In the data rows, the value 128 means zero.
Here are some points:
[140  76  71 142  14 172 200  32 149 165 145 170  63 113 181  88 130 138
 191 126 202 123  73 140 128 114   0 203 105  96  42 255]
[123 150 160 126 176 100  82 188  98 145 101 111 166 114 116 135 122 113
  69 154  86 104 160 136 109 166 241  90 148 139 158  73]
[117  78  67 124   0 211 210  39 165 131 183 157  58 129 159  76 148 171
 215  95 205 155  84 134 135 105   0 239  86  88  27 255]
[122 122 103 127  84 150 171  79 169 106 159 149 117 129 123 124 151 160
 139 107 159 173  87 139 136 116  92 155 100  93 115 191]
[ 94 136  97 134 137 156 149 136 132 108 186 137 100  94 126 118 118 167
 109 148 133 125 108 123 126 151 124 101 123 129 127 152]
[158 185 157 114 194  94  66 202  89 136  60 104 168 146 110 142 123 111
 107 123  91 116 194 159 163 144 231 111 151 143 179  53]
[ 77 119  77 186   0 164 208  19 132 161 157 130  64  38 180  70 104 132
 161 152 197 141 100 174  83 184  62 240  73  61   0 255]
[119 127 136 142 108 154 128 138 102 138 153 103 130 102 130 130 131 119
 126 172 119 126 127 141 112 128 150 131 130 116 100 146]
[114  64  80 164   6 191 228   0 224 144 192 191  64  93 189  88 129 162
 166 138 214 135  21  93  97 128   0 167 105 162  55 255]
[101 111  60 118  25 211 198  74 179 135 156 163  90 115 143  96 138 181
 170  69 192 177  77 131 131 141  28 190  96 105  58 255]
[131 116 122 115 102 157 142 111 133 165 133 139 123 121 139 116 130 134
 112 110 153 134  97 127 117 134  64 129 127 154 123 184]
[104  94 101 160  22 172 203  39 183 150 167 168 110  87 171 108 117 154
 100 141 182 158  48 113  67 168  11 155 100 146  44 255]
[129 144 174 116 199  83  83 218  85 155 120  97 178 138 106 166 117 127
  39 160  56 123 172 117 116 142 249  58 162 150 189  22]
[157 156 161 141 155  90  94 160 111 118  50 112 118 143 110 140 120 102
 125 115 127 109 187 154 152 155 207 146 135 126 166  63]
[118 131 172 108 194  99  98 165 128 111 134 133 165 126  95 145 152 112
  65 146  60 125 131  93 125 106 188  41 157 152 195  45]
[151 123 166 107 142 154  95 145 119 123 111 109 155 189 123 137 152 114
 173 106 107 129 142 117 158  56 140 145 140 131 160  48]
[117 125  84 163  70 114 185  98 133 165 147 148  93 104 156 134  97 144
 112 143 174 128  86 153 138 171  76 160 104  84  76 224]
[111  91 102 143  64 137 169 101 163 157 147 152 126 117 139 135 112 155
 123 128 172 137  93 122 101 160  52 149 100 112  71 218]
[115 145 111 153  80 158 150 110 144 115  91 129 115 109 142 108 128 129
 173  91 147 141 162 161 132 151 140 196  97  96  76 184]
[109 114 124 105 128 156 142 136 167  87 126 139 147 165 102 127 141 149
 103  98 140 148 136 125 118 133 167 123  98 154 129 102]
[103 154  67 143  47 160 168  91 133 138 158 137  89 108 176  93 121 131
 169 117 169 151 110 158 141 183  64 204  95  76  47 240]
[126 104 108 136  80 129 170  97 139 208 127 161 123  86 172 120 120 128
 108 128 164 118  88  97 103 149   9 130 129 153  58 236]
[119  90  97 141  80 162 158 125 152 164 157 129 149 106 132 138 122 170
  76 153 140 133 102 120  98 175  97 120 112 150  81 198]
[176 138 202 113 231  36  52 205 128  83  65 120 195 202  74 182 128 110
  71 130  74 113 187 109 154 111 238  52 175 171 255   0]
[167 126 175 114 168 105  84 153  94 104 115  97 131 171 100 159 141 103
 110 149  98 120 162 127 170  76 181 114 137 112 193  19]
[131  67 174 120 105 139 112 128 165 119 139 121 153 139 114 138 141 140
  91 165 140 122 100  91  93 108 135 113 138 146 150 129]
[129 131  94 130 119 153 130 108 112 119 134 131  66 112 141 119 130 136
 205 122 164 111 125 141 177 137  47 149 125 117 122 160]
[106 111  38 150  36 138 193  46 190 105 168 158  95 119 157 120  94 191
 120 131 213 163  81 143 132 174  38 169  89  90  64 255]
[138 122 126 100 136 143 136 129 148 111 129 128 158 147 109 145 146 126
 119 109 128 153 115 124 123 113 130 117 104 152 146 109]
[105 126 145 110 162 132 127 155 134 124 146 123 153 145 113 132 141 135
  97 135  89 155 126 112 121 113 173  85 135 149 143  70]
[131 122 183  88 177 155  95 178 118 127 131 119 172 140 102 139 158 128
 117 112  63 108 143 107 117 103 157  65 164 185 187  58]
[171 141 195 133 212  77  55 198  95 190  74 106 198 125 118 146 121  83
  91 135  70  78 153 101 104 121 148  26 175 205 201  27]
[125 187 173 127 159 110  95 160 134 113  77 119 157 142 126 123 133 103
 143 108  74 124 183 164 140 129 234 128 129 142 161  51]
[ 84  72  64 130   9 200 213  18 153 121 206 157  55  75 158  66 138 170
 142 151 207 149  46 138  94 144  12 175  77  80  22 255]
[132 172 211 107 255  62  29 248  64 154 118  94 172 148 108 160 124  65
  71 168   5  68 184  79 123  81 248   8 226 190 243   0]
[157 147 140 130 235  66  81 191 107 133  99 117 155 131 117 170 114 125
  83 158  81  74 152 118 143 162 176  34 154 187 220  21]
[149 121 140 153 158 105  88 145 124 113 114 112 112 138 107 154 131 112
 160 144 133  91 167 133 144 110 159 128 165 139 161  73]
[119 137 176  97 227 102  78 199  96  97 138 108 158 146  72 158 143 124
  63 169  62  95 158 101 114 118 230  21 165 163 226  16]
[141 149 116 160 121  77 126 121 144 114  77 130 133 126 124 150 112 124
 142 108 150 127 161 162 156 158 169 171 104  91 122 104]
[105  77  60 121   9 174 226  43 171 164 165 178  91  86 172  86 118 149
  94 127 201 136  52 113  72 179   0 169  95 113  31 255]
[122 114 136 127 155 131 102 105 142 112 122 131 149 130 129 126 113 108
 121 128 140 101 121 121 102 115 114  95 118 168 128 119]
[128 151 163 165 125  80  93 150  96 163 111 107 136 100 156 118 109  77
  98 151  99 100 160 157 108 151 200 152 140 109 116 118]
[122  78   0 171   0 199 255   0 190 198 179 184  62  33 231  49 103 155
 159 129 255 168  25 158  81 212   0 242  53 109   0 255]
[115 107  81 173  75 151 183  58 199 162 166 174  97 104 171 132 105 165
 153 126 181 146  56  93 107 131   0 129 135 155  86 251]
[118 140 158 121 149 133  99 112 106 102 169 110 139 118 130 102 129 113
  99 175  96 112 131 120  98 117 154  84 129 129 176 104]
[164 226 154 108 231  53  53 232  53  86  65  79 176 131  97 158 126  60
  98 132  38 141 239 180 188 150 255 125 162  87 182   0]
[122  97  17 164   0 188 219   0 205 150 141 182  37  81 199  66 119 191
 238  78 255 151  43 153 131 169   0 255  70  62   0 255]
[124 101 141 142  84 133 145 119 140 152 127 127 138 113 129 123 119 127
  93 149 124 117 117 124  89 129 130 154 140 112  95 165]
[127  99 100 141  58 130 164  49 141 103 124 145 108  98 162  92 114 115
 108 152 180 129 102 168  93 177  69 174  60 106  65 249]
[144 129 119 111 120 178 126 116 133 114 121 132 124 151 138 119 146 118
 204  99 134 147 121 119 143  88 108 179 122 118 137 113]
[ 95 149 119 124 166 117 105 142 106 106 157 114  98  87 113 120 125 140
  98 159 121 114 135 143 123 151 159  87 141 121 167 104]
[137 129 135 128 132 126 119 115 138 138 131 122 140 118 142 114 139 119
 125 126 112 134 117 120 108 118  99 114 130 150 122 126]
[125 126 149 129 162 104  92 189  84 149 154  90 124 118 101 147 126 133
 119 141 108 102 148 123 136 107 174  99 174 136 150  51]
[131 147 188  92 251  72  52 237  87 113 141 110 181 128  79 164 142 114
  56 149  46  82 175  90 134  98 238   7 194 186 220   0]
[151 101 144 136 111 110 114 119 130 193 114 132 138 126 145 124 103 123
 104 130 159 102 116 115  98 150  50 110 148 165 123 160]
[132 108  60 132  45 164 185  59 170 122 130 137 106 123 156 125 106 168
 126 128 206 155  80 155 126 188  60 178  58 123  67 250]
[144 151 185  80 225 128  73 203 115 118  91 116 191 171 100 144 175 107
 150  82  41 126 164 105 163  61 204  71 171 153 200   0]
[101 108 108 129  53 194 173  89 149 130 142 133 121 116 143  90 145 136
 162 106 153 161 100 132 109 141  78 170 110 122  67 229]
[ 98 154 148 123 178 108 125 173 106 143 139 119 176 115 107 138 128 124
  28 148  98 149 160 134  93 163 219  77 128 165 150  94]
[135  88 134 130 103 131 128  80 131  89 157 123 101 127 133 115 128 140
 107 168 157 122  96 129 103 120 109 128 101 115 128 159]
[ 89 114  64 142  34 158 181  61 149  68 176 140  68 134 137 101 131 172
 182 114 189 172  99 149 152 115 101 216  67  28  43 218]
[ 89  83  82 154  16 191 194  69 175 154 179 150 105  96 149 114 119 177
 119 149 193 143  57 125  71 172  22 162  91 133  58 255]
[140 117 229 108 231  84  47 241 107 148 118  90 224 163  74 183 127 117
  36 162  35  93 160  91 112 112 255  18 184 197 234   0]
[ 90 100  42 160  13 176 207   9 156  82 160 147  46  93 146  98 125 157
 201 126 235 175  66 148 109 146   8 219  68  62  30 255]
[146 132 184 112 209 109  72 195 111  92 106 108 165 175  92 168 148 113
 111 131  61 119 164 116 167  77 255  92 158 138 229   0]
[108 143 124 126 165 115 112 202 102 163 136 134 144 116 131 155 121 135
  66 152  74 108 146 119 152 150 189  82 144 133 145 106]
[114 109 156 123 126 122 126 166 145 150 158 128 170 124 110 159 124 146
  70 154 121 123 108 111  98 148 144  81 146 166 157 126]
[121 125 113 138  86 151 160  96 132 168 132 138  99 120 151 101 118 136
 152 105 140 137 104 125 100 128  48 161 123 141  78 217]
[ 86 164 105 142 122 142 132 125 148 111 110 138 131 109 137 124 117 133
 167  75 137 115 132 149 132 132 140 147 137 120  88 162]
[ 72 101  17 155   0 204 249   0 194  76 178 171  31 103 165  62 127 182
 208  99 255 216  41 159 124 143   0 255  32   0   0 255]
[188 144 223  84 255  87  56 238  97 118  69 107 206 201  73 176 165  94
 101  96  32 123 211  94 171  45 244  62 192 166 246   0]
[144 107 151 103 126 125 139 120 146 109 117 140 150 174 115 133 135 125
 112 113 121 155 139 109 117 112 134 134 116 139 143 112]
[160 160 172 100 250  84  47 189  99  87  93 107 159 169  94 146 134  94
 106 144  65 123 177 132 160  96 234  70 168 149 235   0]
[104 148  41 186  65 108 160  71 134 126 122 136  82  73 149 115 100 145
 142 121 210 136 112 186 121 241  52 160  86  89  58 255]
[123 112 134 140  97 130 134 122 165 121 123 132 146 134 124 150 116 156
 124 111 134 131 137 142 100 166 127 132  99 147 114 151]
[116 111  82 128 109 130 151  88 166 115 133 171 100 114 145 122 127 167
 115 123 152 136 104 133 125 147  60 121 111 114 109 185]
[120 124 149 121 147 119 135 138 119 140 156 125 143 134 133 132 125 108
 102 147  97 109 121 112 113 109 127 108 142 149 151  97]
[119 142 149 144 133 126 126 102 166 103 100 148 142 126 138  99 154 101
 158  76 117 130 137 132 114 108 117 148 143 140 116 136]
[113  86  61 131  61 149 192  74 174 120 166 170  82 114 140  97 117 183
 108 130 196 146  76 124 123 140  20 140  93 108  83 236]
Then 40 other points, each followed by its number:
[133 135 176  81 177 111  69 199  81 123 128 109 165 149  99 157 126 132
  87 153  76 113 169 132 139 118 235  77 152 132 179  55] 0
[139 123 100 132  76 132 156  74 150 116 123 153  77 124 156  98 121 136
 205  97 184 128  95 123 162 116   8 178 109 106  98 215] 1
[136 157  86 139 134 128 123 122 142 133 101 145  99 108 139 132 129 129
 191  92 157 123 122 145 178 114  67 136 131 133 143 157] 2
[136 105  61 115  57 166 187  63 137 122 171 128  76 119 130  97 130 161
 155 131 185 180  75 146 132 133  74 193  82  64  67 223] 3
[165 128 123 139  69 132 141  87 107 165 137 134  54 123 167  94 125 103
 169 147 149 128 115 153 149 107  52 193 127  75 117 185] 4
[ 99 126  90 148  80 160 158  88 146 143 140 143 109  98 160 123 124 146
 171 127 160 141  91 126 127 138  73 146 113 131  66 212] 5
[110 122 123 123  60 178 175  94 153 144 142 143 125 120 140 105 142 150
 146  93 148 167  83 135 114 111  83 173 107 123  80 212] 6
[159 120 132 106 164 124 111 147 125 130 140 114 158 159 102 154 145 137
 120 133 103 134 129 115 145 114 139  88 136 144 158  59] 7
[101 151  89 126 102 157 135 118 125 126 153 128 113  98 138 100 111 149
 147 134 163 141 105 138 122 160 100 159 107  94 102 185] 8
[130 131 166 127 181 132  89 176 124 142 139 100 177 121 101 151 152 124
  84 143  92 137 137 120 113 100 202  87 154 143 171  45] 9
[112  85 116 122  96 146 128 136 178 126 127 136 135 146 114 168 115 183
 101 124 145 119 106 112 106 153 122 112 100 153 113 149] 10
[126  98  97 126  75 151 173  85 173  64 130 151  97 184 116 157 136 159
 167 113 153 184 112 139 151  87 135 195  82  78  90 151] 11
[100 111  54 135  64 172 184  68 145 104 196 139  77  77 154  93 135 166
 146 131 189 150  66 137 117 129  48 146  90  96  74 255] 12
[ 79 123  80 133  49 189 195  85 112 154 189 133  81  72 171  64 132 154
 180 121 186 127  87 129 104 146  18 178 101 110  38 244] 13
[125  88  42 149   4 148 211  52 175 129 152 158  77 130 158 104  94 189
 134 114 240 148  86 159 108 200  12 203  71  94  31 255] 14
[155 149 100 127 141 100 122 130 126 148 119 147 112 129 143 129 110 127
 131 128 140 112 132 136 161 123  64 125 142 115 144 111] 15
[148 155 169 108 225  85  79 229  90 164 113 109 173 161  92 181 116 129
  89 143  74 107 155  91 151 105 186  28 179 174 233   0] 16
[124 146 156  97 174 121 107 158 101 156 111 124 141 129 130 107 139 110
 127 125  89 115 144 135 123 109 143 102 152 150 149  74] 17
[163 151 182 112 217  87  60 212 101 158  83 101 183 157 105 147 116 108
  85 119  73  86 167 110 136 114 209  53 154 184 207   2] 18
[119 124 144 117  66 155 145  97 160  99 120 144 149 130 128 105 150 132
 164  88 137 142 137 155 119 128 146 183  92 120  96 189] 19
[111  84  16 164   0 176 233   8 193 141 168 167  64 109 180 101  83 179
 155 112 255 179  55 161 106 206   0 228  55  94   0 255] 20
[105 143 131 138 156 111 127 117 126 111 158 132 138 110 145 105 116 121
 114 134 115 122 108 116  98 140 104  66 134 151 132 133] 21
[110 122 111 115 115 162 154 107 165  92 116 145 159 149 112 144 138 152
 112  80 131 163 123 119 114 137 164 128  88 151 106 130] 22
[104 137 106 131  74 170 153  87 111 134 158 120  90 108 144  87 123 119
 183 128 157 155 116 147 137 116  99 183 116  97  70 197] 23
[131 168 136 149 182  94  83 166 119  96  82 100 153 164  94 167 131 117
 151 101 108 122 186 139 154 120 205 124 130 128 167  44] 24
[ 97 135 128 119  79 173 147  78 136 163 144 129 134  97 155  76 141 118
 170 100 169 134  95 139  95 119  58 150 101 141  70 197] 25
[117 112 146  95 155 139 123 147  98 166 135 132 147 115 128 124 138 117
 124 122  92 112 132 112  98 108 124  99 139 152 105 129] 26
[103 102 150 111 169 149 129 130 122 106 157 137 132 150  97 141 148 134
  93 144  94 114 134  99 109 113 158  70 134 158 158  85] 27
[103 116 132 120 131 154 131 127 114 172 180 121 110 110 146 109 124 124
 120 163 128  94  94 109 107 107  76  94 154 159 110 138] 28
[155 162 169 102 255  63  72 232 102 178 100 115 191 146 105 186 123 108
  70 127  57 109 179  91 160 129 190  40 205 174 227   0] 29
[113  89 132 129  87 155 150 119 136 149 159 131 142 122 122 132 118 165
  86 155 147 137 100 123  83 155 107 105  96 155 117 164] 30
[104 108  98 104 110 167 148 127 155  93 139 139 153 157 104 146 135 178
 109 101 149 159 129 120 121 149 165 128  93 134 107 151] 31
[129 126 164  93 160 123 120 186 103 145 131 119 170 161 105 151 146 142
 105 123  74 165 149 111 141 102 220 103 144 119 158  44] 32
[107 159 142 109 223 103  79 211  90 125 123  81 190  98  87 165 124 133
  46 150  69 116 177 142  97 172 255  45 156 165 176  25] 33
[ 82 107  70 114  92 180 169 121 140 126 163 132 101 122 135 127 136 192
 140 130 145 145  99 125 131 148 109 140 104 115  64 179] 34
[111  89 103 116  72 159 192  82 146 116 169 147  89  90 137 100 147 149
 113 122 170 159  76 147 103 136  62 134 108 107  80 243] 35
[193 136 229 101 250  45  50 220  97 105  77 124 152 192  91 140 139  88
  97 121  65  74 194  87 167  55 191  53 190 154 245   0] 36
[170 186 199 117 255  53  15 252  98  78  36  81 215 178  71 191 132  85
 117 104  60 102 218 116 175 107 255  66 188 153 255   0] 37
[136 109 112 133 114 133 147  96 134 100 130 134  88 138 118 127 116 130
 130 140 164 133 108 116 140 121  87 146 112  95 122 171] 38
[104  91 116 103  78 173 174 122 133 139 177 149 118 162 126 131 112 188
  85 142 143 175  87 115 117 126 132 124  94 114  95 182] 39
Which two of these numbered points are nearest to each point below, ignoring the direction in which the first points spread most? Their numbers follow each, nearest first.
[ 91 150 121 111 200 117 103 228 110 132 148 118 158 152  93 174 129 162
  81 129  74 129 152 113 159 140 226  65 153 145 152  26] > 34 32
[123  90  64 148  27 166 195  73 162 115 146 141  80 130 139 119  96 168
 109 137 204 150  89 149 113 193  56 193  75  92  67 245] > 14 20
[144 146 168  96 199  84 105 150  85 136 109 120 149 132 133 123 140  84
 129 149  59 108 132 115 139  73 151  84 158 143 171  47] > 17 26
[139 147 126 132 197  95  97 168 106 126 101 106 128 128 119 167 129 112
 156 126  91 110 169 137 172 130 162  93 148 138 164  47] > 2 15
[122  93  53 171   0 153 190   7 194 105 149 174  36 123 168 101 100 152
 178 129 239 150  67 131 122 143   0 226  79  77  20 255] > 38 36
[ 79 143 109 116 135 130 141 161 115 151 151 111 167  90 114 145 115 160
  48 148 128 134 136 150  90 200 190  79 116 146 101 159] > 33 30
[151 123 129 115 141 104 112 163 136  55 119 129 126 199  76 172 135 163
 123 114 131 163 173 127 179 111 227 151 127  88 166  31] > 11 24
[124 133 203 104 224 110  71 182  87 157 138  90 159 131  99 126 138  94
  97 156  58  80 141  87 109  83 189  23 189 194 202  19] > 28 26
[160 127 181 148 175  92  80 150 124 111  74 117 144 147  97 174 134 107
 118 141 111 115 153 120 144 111 177 103 151 134 190  42] > 38 24
[134 106 115 109 107 135 143 112 148  69 137 128 128 187  89 174 126 157
 152 122 150 175 150 141 180 116 193 178  96  78 137  83] > 11 24
[108  79 122 135  97 159 140 116 160 127 139 137 135 123 125 154 122 162
 139 123 136 104 127 126 102 146 106 120 116 160 105 160] > 10 30
[127 149 187 101 236  81  75 175  99 106 114 113 180 114 112 146 138  96
  81 150  58 103 147 110 120 122 204  31 171 172 208  34] > 21 35
[ 99 108 103 137  85 152 163  87 122 156 186 148  86  78 173  80 130 118
 144 151 132 113  73  91  92 103  21 123 128 145  66 207] > 28 26
[112 147 172 105 170 136 122 176 111 128 130 115 155 145 114 140 152 119
 119 128  59 154 146 113 151  84 204 124 148 127 168  47] > 32 6
[135 112 129 105 160 150 129 141 125 139 145 133 126 155 118 153 140 145
 125 131 113 131 109 111 151  95 121  93 127 155 150  83] > 7 16
[104  88 133 107  93 200 162 100 142 131 170 141 126 130 129 112 155 174
 106 122 126 150  97 112  93 122 106 123 106 136  98 155] > 27 9
[162 133 158 120 155 108 121 124 155  54 113 129 155 204  83 165 146 115
 129 114 101 183 145 133 170  90 224 148 115 105 171  43] > 11 24
[167 106 118 120 121 120 111 144 117 168 108 117 130 105 132 118 103 111
  90 139 150 105 115 111  77 171 100 127 154 154 119 159] > 18 29
[150 142 173 117 220  91  69 208  99 166 123 107 174 155  91 171 124 136
 104 147  73 104 145 106 137 119 186  43 183 177 205   0] > 16 7
[135 127 147 107 197  97 112 200 103 162 133 130 159 142 111 171 133 127
  87 140  82 115 139  91 151 110 150  58 168 156 188  30] > 16 29
[139 117 100 131 126 137 136 137 136 136 144 123 116 139 114 149 136 147
 132 127 141 143 106 118 166 122 110 121 126 127 118 123] > 7 16
[ 75 138  41 146  14 169 195  49 141  92 170 132  58  84 175  73 102 153
 171 129 223 175 100 178 103 185  74 225  52  76  19 255] > 8 23
[ 97 114 102 167  85 130 141 107 143 145 138 132  91 108 149 138 101 153
 145 137 149 118 108 126 115 156 106 137 127 118  83 176] > 5 18
[ 87 104  79 132  52 148 164  96 134 145 163 134  88  97 139 105 107 177
 110 139 166 132 112 152  98 183 114 162  88  88  46 252] > 0 33
[133 133  87 106 108 120 181  96 118 146 155 141 104 128 146 119 142 141
 115 151 142 184 102 139 160 140 100 156 115  85 105 163] > 3 32
[102 130  86 134 110 150 168  97 129 108 180 139 109  78 156  95 132 136
 128 141 147 149  96 136 116 152  80 122 110 108 104 207] > 12 21
[136 183 170 135 195  97  65 216 104 120  66 100 156 138  86 142 121 105
 133  92  82 106 210 171 143 133 255 117 142 137 170  21] > 24 37
[150 133  76 145 109 118 143 129 119 184 125 130 143  86 154 128 101 123
  91 132 154 119 111 146 109 195  57 129 130 151  88 202] > 29 18
[153 127 126 152  87  99 138  91 148 122 102 143 109 138 152 109 103  96
 149 116 171 124 131 150 145 145  91 180 103 109  95 185] > 37 38
[109 142 170  92 193 128 101 175  94 155 123  95 169 115 112 122 145 112
 111 127  64  97 143 103 108  74 176  78 160 153 137  61] > 26 17
[128 136 167 126 141 134 118 150 130 119  99 136 166 133 115 122 147 110
 124  98  96 117 161 148 126 116 207 152 117 126 126 113] > 19 6
[131 121 124 107 137 111 142 156  86 138 148 131 105 146 120 135 126 128
  91 150 114 161 123 134 167 112 162 124 132  88 147  88] > 3 32
[128 124 182 116 189 111  75 185 103 145 130 104 166 143 105 149 144  97
 111 128  71 102 144  90  96  97 172  70 176 163 171  59] > 26 5
[131 153 137 131 131 136 111 130 116 121 124 118 120 113 147 109 144  88
 164 121  93 136 141 131 142  75 135 155 148 104 117 119] > 23 17
[115  92  22 156   0 173 223   1 195 135 161 172  73 118 170 106  90 191
 134 109 255 180  57 166 120 208   0 222  37  92   5 255] > 20 14
[ 88  90  44 157  14 198 213  46 155 131 202 153  59  75 155  80 122 183
 128 133 214 152  58 115  86 159   0 153  79 117  11 255] > 27 30
[103  95  96 126  32 201 207  55 137 133 192 140 102 126 145  88 135 160
 174 127 163 187  89 127 129 110  62 210  79  88  48 232] > 32 6
[182 150 204 113 236  64  50 240  82 186  71  86 214 149 103 178 122  82
  48 155  41  83 183 107 103 120 223  31 191 203 222   0] > 18 29
[119  98  82 151  41 146 203  46 166 111 165 160  55 134 150  90 120 151
 163 120 208 150  77 109 130 114  11 183  91  91  58 251] > 38 36
[137 121 151 145 133 110 119 150 147 135 119 136 156 130 130 151 129 131
 105 122 116 112 115 104 122 130 132  88 131 146 138 105] > 18 5
[146 137  96 131  84  92 165  76  97 145 130 135  97 115 159 115 117 103
 136 160 150 153 112 154 154 152  91 178 110  67  96 159] > 4 3
[147 156 130 149 195  72  79 190 101 201  98 116 147 107 132 152  84 108
  98 133  99  73 148 123 120 161 139  63 175 181 152  73] > 29 18
[110  85  95 141  37 165 170  70 163 155 161 142 103 120 161 105 103 168
  87 142 193 137  74 122  73 179  34 141  92 146  50 255] > 30 10
[ 93 100 114 140  67 173 158  93 152 137 184 121 117 115 138 123 145 147
 129 132 139 153  83 126 112 133 108 147 105 117  90 199] > 9 6
[155 135 136 115 143 115 108 124 139 120 114 144 124 154 123 127 139 115
 165 101 131 111 127 128 169  92  84 115 139 145 165 127] > 1 2
[140 148 184 108 152 141  80 131 110 138  81 117 159 152 131 111 149  81
 177  87  92 105 148 125 139  63 154 129 136 150 136  62] > 25 17
[128  89  89 136  47 174 180  48 144 115 162 142  61 137 149  92 126 136
 171 131 202 132  70 124 120 106  15 180  83 100  75 247] > 38 36
[131 122 121 121 103 107 144 115 136 218  97 145 140 111 159 137  99 135
 111 122 139 115  94 110  96 146  20 112 117 171  98 184] > 29 18
[118 128 109 149  44 172 153  85 155 115 122 146 102 110 148  94 124 139
 173  96 141 130 136 168 115 146 122 218  97  82  57 224] > 19 23
[154 148 182  84 208  73  67 215  75 105 119 105 152 176  95 168 139 119
  68 175  54 139 186 122 168 106 247  75 169 110 238   0] > 3 0
[ 85 124 136 127 138 145 140 133 118 131 164 104 154  92 118 133 126 143
  83 153 103 135 127 136  74 166 169  93 110 164 114 142] > 33 30
[ 77 142  23 176   0 175 212  35 185 101 135 151  73  79 162  91 121 172
 196  71 221 167 113 197 111 220  67 236  50  56   0 255] > 24 37
[103 141 109 133 120 151 132 128 109  90 147 111 112 128 113 123 124 127
 122 132 128 151 142 150 120 138 210 150  98  97  94 146] > 0 3
[139 115 119 116 117 150 146 114 141 107 136 126 121 151 114 142 130 145
 128 115 153 154 112 120 146 128 119 140 102 138 133 125] > 7 38
[147 147 252  88 255  86  28 255  87 144 106  89 214 145  69 153 163 106
  73 130   3  72 199  97 114  69 255  17 217 176 251   0] > 26 6
[123  80  97 141  59 180 162  71 147 149 160 151 101 112 135 120 113 164
 112 140 187 132  86 118  91 164  55 132  89 167  62 245] > 30 10
[147 161 141 119 191 102 105 170 119 113 115 122 156 144 106 157 140 117
 121 119  96 140 127 114 175 121 156  86 140 131 188  41] > 7 38
[ 82 107  84 170  58 169 186  68 166 145 150 150 110 103 151 123 118 160
 138 136 166 141  75 139 109 169  57 160 114 120  66 238] > 5 9
[128 128 129 162  96 107 144  91 168 136 115 146 136 107 145 123 115 127
 123 130 150 130 117 131  99 161  91 140 126 136 114 159] > 18 5
[139 162 133 118 178  90 104 157 143  83 107 124 153 160 102 163 118 132
 100 117 105 152 163 157 144 161 213  81 106 147 159  85] > 20 14
[177 108 151 118 137 104 122 105 120 127  96 149 118 154 139 125 130  96
 146 129 127 117 127 108 137  92  71 136 146 121 158 123] > 36 1
[ 92 169 135 130 129 131 104 163  84 170 115  93 161  78 140 110 113 103
 122 115 109 123 167 164  96 178 220 136 128 120  70 132] > 33 8
[192 155 208  97 255  33  28 211 109  82  78 121 191 195  84 173 158  88
  82 131  29 104 168  82 173  57 229   0 188 180 255   0] > 36 38
[127 126 110 118  97 164 156 123 139 136 141 140 129 119 123 107 146 141
 142  89 133 149 123 127 112 134 122 167 131 128  89 194] > 6 5
[ 95 125  55 136   2 169 230  38 158 154 169 162 106  61 201  77 120 146
 112 145 179 176  57 150 101 201  19 189  74  82  10 255] > 33 8
[131 107 177 132 213 103  77 197 128 152 111 107 186 139 106 187 141 145
 113 144  71  85 140  83 126 125 122  27 191 199 216  12] > 16 29
[125 134  95 115 114 149 138 141 124 160 138 136 127 118 146 139 122 144
 135 115 133 118 132 126 135 153  98 126 133 153 106 172] > 5 18
[103 135 158 141 149 154 115 152 109 157 152 119 140 100 140 121 148 109
 140 134  76 112 132 121 125  98 147 119 178 136 125 107] > 13 17
[105 100  71 140   0 213 207   0 178 125 135 173  80  80 197  52 159 102
 250  69 210 153  50 131 100  89   0 255  73  81   0 255] > 25 23
[111 123 163  92 174 159 121 152 123 132 154 109 167 150 103 140 159 143
 106 125  69 134 139 101 103  94 187  91 121 166 160  38] > 27 9
[137 100 180 106 170 112  79 188 122 132 121  95 194 142  93 181 118 141
  56 164  94 116 142 115  92 147 206  52 146 167 178  57] > 30 10
[152 143 125 106 146 123 122 160 124 140 123 128 162 145 115 154 137 122
 125 116 117 168 116 123 169 109 148 125 144 119 151  78] > 7 32
[101 131  95 148 139 129 148  93 133 121 150 137  97  81 150 107 119 117
 132 139 155 133  98 131 103 134  80 102 126 143  87 193] > 21 5
[125 134 116 108 128 143 117 161 129  78 123 113 159 158  91 143 137 163
 109 110 125 146 156 157 130 148 228 134 127 106 136 122] > 31 0
[116 152 103 151 101 109 154 105 132 116  88 118 123 130 145 127 121 118
 159 119 142 145 145 156 123 158 144 166  94 100  65 146] > 24 37
[ 82  95  60 127   0 220 218  46 149 124 199 148  56 112 163  91 137 182
 186 111 198 187  72 143 124 147  26 232  84  59  11 255] > 32 3
[ 74 106  32 141  10 191 224  56 131 176 195 155  70  64 176  84 111 181
 142 114 208 143  70 142 108 175  16 197  70  84   0 255] > 13 0
[108 140 147 114 174 117 112 166  99 110 172 125 153 120 114 127 131 136
  80 146  94 117 124 121 113 116 166  58 147 137 170  99] > 12 35
[ 92 144 111 128  67 152 166  92 143 129 136 139 112  97 168  80 112 139
 116 133 157 169 102 149  85 174  95 168  86 108  86 227] > 8 0
[147 157 165 103 198  98  92 193  93 142 109 113 156 166  99 158 137 122
 109 140  74 130 159 129 163  96 211 105 149 123 192  16] > 3 32
[137 116 160 121 154 117 101 176  84 134 160  92 152 116 118 144 131  99
  91 168  77 123 142 122 113 119 181 104 160 139 140  81] > 9 0
[145 140 147 103 208  84  62 205 111  79  95  99 156 157  58 163 125 145
  82 136 116 104 194 145 130 174 253  72 135 152 204  17] > 14 20
[133 165 142 109 202  94  88 176 112  83 113 112 134 141 100 157 121 135
 100 132 107 104 177 153 136 151 223  84 126 142 174  46] > 20 8
[127 134 130 148  46 183 152  75 114 183 134 125 122  85 196  65 133  84
 206 113 133 142  91 158 113 125  63 210 113 116  47 243] > 25 23
